In the data rows, the value 128 means zero.
Some points, one per row:
[114  92 101 214 169 134 164  88 140 155 122  92 145  86  78  64  86  81 160 117 110 151 163 185]
[156 156  83  99 132 122 134  91  90  88  88 155  84 124 110 120 154  93 162 153 127 122 111 156]
[ 82 125 140 129 124 107  61 111 196 143  37 184 182  69 162 142 145 113  89 150 179 176 136  58]
[188 153  98 131  93 125 119 112  94 158 127 127 163 160 148  69 130  95 124 162 159  83 145  76]
[151 172 171  81 124 120 149 109 163 108 142 130 122 131 166 104 123 174 126 140 167 135 122  83]
[ 85 142 141  95 110 147 172 156  96 172 138 166 128 143 123  84 159 174  98 146 133 148  90 118]
[182 129  88 145 111 120  81 100  81 164 118 108 168 183 153  96 142  89 139 168 144  85 160  95]
[132 136 130 152 135 117 165 142 173 136 145  85 106 129 146 179  80 126 126 135 102 102  83 152]
[ 97  91 146 112 130 135 147 138 110 161  81 163  80 125 163  77 136 180 152  70 148 166 118 170]
[145 165 131 154 127 107 164 129 151  97 141 106 104 110 142 149 157 167 143 147 105 103 123 118]
[ 95  99 150 125 135 135 139 142 116 146  87 165 174 130 165  80 143 172 143  71 154 175 119 168]
[ 85  59  76  68 139  84  75 129 171 255 169  85 190 140 105  31 156 110 103  67 142 207  44  46]
[137  94  67 129 186 110  76 113 129 108  87 154 134  84 167 111 115 158 132 130  93 141  79 104]
[115 148 126 164 141 149 103 145 101 148  90  89 126 136  89 145 140  68  82 132 131 162 134 107]
[123 115  98  92 141 181 106  74  94  49 109  86  42 128 110  99 129  89 132 174  88 136  45 153]
[137 140 157 151 167  90 163 131 153 117 141 142 101 111 142 174  89 124 104 149 104 137  84 155]
[159 124  75 136 117 141 142 161  91 173 105 160 155 108 103 150 145 149  76 157 128  93 180 135]
[ 85  86 150 139 205 125  99 118  90 114 133 134 141 136 177 160 168 147 175 149 145  85 155 114]
[186 161  86  81  99 147 148 102 129 155 153 153 142 130 181 163 132 178 108 121 112 126 156 126]
[ 80 163  87  80 101 141 151 112 139 161 154 144 143 130 178 161 123 174 112 117 106 124 153 126]
[183 121 133 124 159 135  82 150 106 129 129 166 105 120 182 151  93 134 147 141 134 130 155  85]
[160  95  73 132 170 116 111 120 124  99  87 112 146  97 174  96 123 183 140 129 109 163  91 100]
[116 165 178 140 142  91  85  95 205 166  90 161 156 142  72  90 118 107 103 172  79 175 140 126]
[127 130  86 169 105 126 146  76  87 140  96 147 131 111  87 117 105 183 121 160  74  92 147  90]
[181 137 149 113 165 130  87 152  89 146 139 155 108 124  96 151 102 130 132 148 114 124 167 180]
[117 105 138 178  83 139 167 135 108 135 146 175  74 116 137 139 126  97 171  71 155 135 146 166]
[ 77 127 171 211 177 157 119 117 121  82 152 151 103 192  84 101 157  78  30  92 160  92  84  66]
[ 79 137  94  89 116  76 102  79 168 142 192  82 146 166  97 123 155 125 170 158 143  52 103 193]
[172 176  76 119 165 151 159 155 153 150 163 106 142 138 148 151  91 102 166  88  95 154 142 161]
Then 12 other points, each followed by its number:
[157 130  72 139 113 147 137 158  87 169 102 151 150 103 102 148 151 152  90 144 123  90  83 118] 0
[121 116 121 180 160  93 172 114 148 105 118  88  92 135 117 142  89 110 100 128 116 105 112 139] 1
[ 95 152  99 158 171 142 154 148  87  88 116 156 118 112 104 147  98 127 129  96 154 116 127  98] 2
[162 139 131 101 113 153 106 106 115 111  76  97  62 156 142 130 145 144  99  65  93 120 148 188] 3
[144 170 126 151 133  99 163 125 153  94 146  87 106 100 135 151 158 171 136 147 112 104 118 118] 4
[163 122  90  77  87 133 149 116 109 150 154 150 135 139 127 131  97 100 172 149 157 120  99  84] 5
[ 89 139 153 120 166  79 117 159 178 141 192  90 114 154 204 131 123 135 134 163 122 135 183  74] 6
[ 85  44  78 156 139 116 141  87 135 181 134 124  92 122  91 117 113 185 152  81 173 100  83 142] 7
[136 111 115 126 104 127 148 159 168  88 146 117 179 110 102 100  89  99 134 133 152 106 160 121] 8
[109  80  39 142 139 135 158  70 120 113  89  52 170 166 106 134  98 110 155 111  82 176 106 168] 9
[112 112  97 154 168 126 129 122 138 100  29 108 169 175 166 151 126 212 137 123 131  52 140 143] 10
[151  92 171 138 133 182 111 166 195 157  95   0  70 140 164 172 112 143 180  44 130 107  43 182] 11
Which of these numbered points is nearest to each point below by angle, seen from the average point of the first points? Its number follows each.
[131 100 146 129 136 163 176 156  75 138 100  62 109 141 143 137  89 151 147  70 104 122 100 154] > 11
[180 144  96 100  80 114 144 123 118 146 146 147 136 129 132 130 114 100 149 134 154 108 101  97] > 5
[168 125 167  98 112 162 120 165 124 108  84  87  86 154 106 140 153 159  98  66  99 105 177 157] > 3
[179 136  95  93  83 126 146 116 117 140 140 158 134 136 125 128 119  92 160 137 148 111 100  85] > 5
[170  95 174  86 100 169 130 186 139 106  99 105  91 158 121 145 141 168  88  74  92 121 180 152] > 3
[ 86 122 139 118 166 141  79 145  99 130 138 168 102 115  85 152  95 145 140 137 130 130 163  79] > 2
[136  97  75 170 147 123 131  83 126  81 177 141 162  82 155  86 120 104 124 132 104 133 103 138] > 9
[100 144 119 195 191 142 121  38 138 142  47  86 145 151 151 149 202 139 129 145 139 138 145  96] > 10
[121 157 165  71  79 145 103 174 144 147 157  86 166 148 145 136 119 127 101  75  95 115 105  84] > 11
[ 89 146 137  93 108 150  74 159  87 174 132 159 126 146 123  85 158 176  96 151 134 153  89 118] > 0
[137 156  90  86 114 130 148 140 100 101 122 156  82 100 110 125 164 134  79  81  82 154 172 130] > 3
[ 80 131 130 111 159 124  72 155  88 132 141 158 118 125  86 151  93 146 145 140 133 125 164 181] > 2
[117 131 154 123  95 153 138 164 118  89 102  74 113 105  95 164 161 150  99  94 137 131 104 116] > 11
[ 93  89 175 117 148 102 138 162 162 123  82  90 132 163 188 154 165 111 173 154  99 154 149 120] > 6
[143 172 121 158 125 104 165 126 165  94 133  99 114 115 153 161 159 175 138 144 106 110 122 122] > 4
[128 150 144 112 173 137  97 162 126 152 166  84 143 121 139 167 150 156  53 103  67 123  75  98] > 11
[ 99 109 168 155 105 110 143 225 180 124 177 143 137 164 125 139 104 144 120 175  99 139 101  85] > 6
[ 93 129  81 168 114 142 165 115  90 121  80  88 144 116  96  97  98 132 112 126 159  75 117  79] > 2
[ 72 112 117 198 158 105 105  55 158 166 117 239 135 175  77 136 210 133 104 141 164 181  95  67] > 7
[124 163 155 170 122 131 151 165  83 163 142 162 142 130 103  86 137 123 132 124 105  85 119 181] > 0
[142 110 109 127 113 131 145 148 168  73 148 124 138 138  94  89  85 121 145 130 140 110 139 118] > 8
[132 168 135 161 136 103 167 129 151  86 135 102 105 111 137 161 159 175 142 145 107  95 121 117] > 4
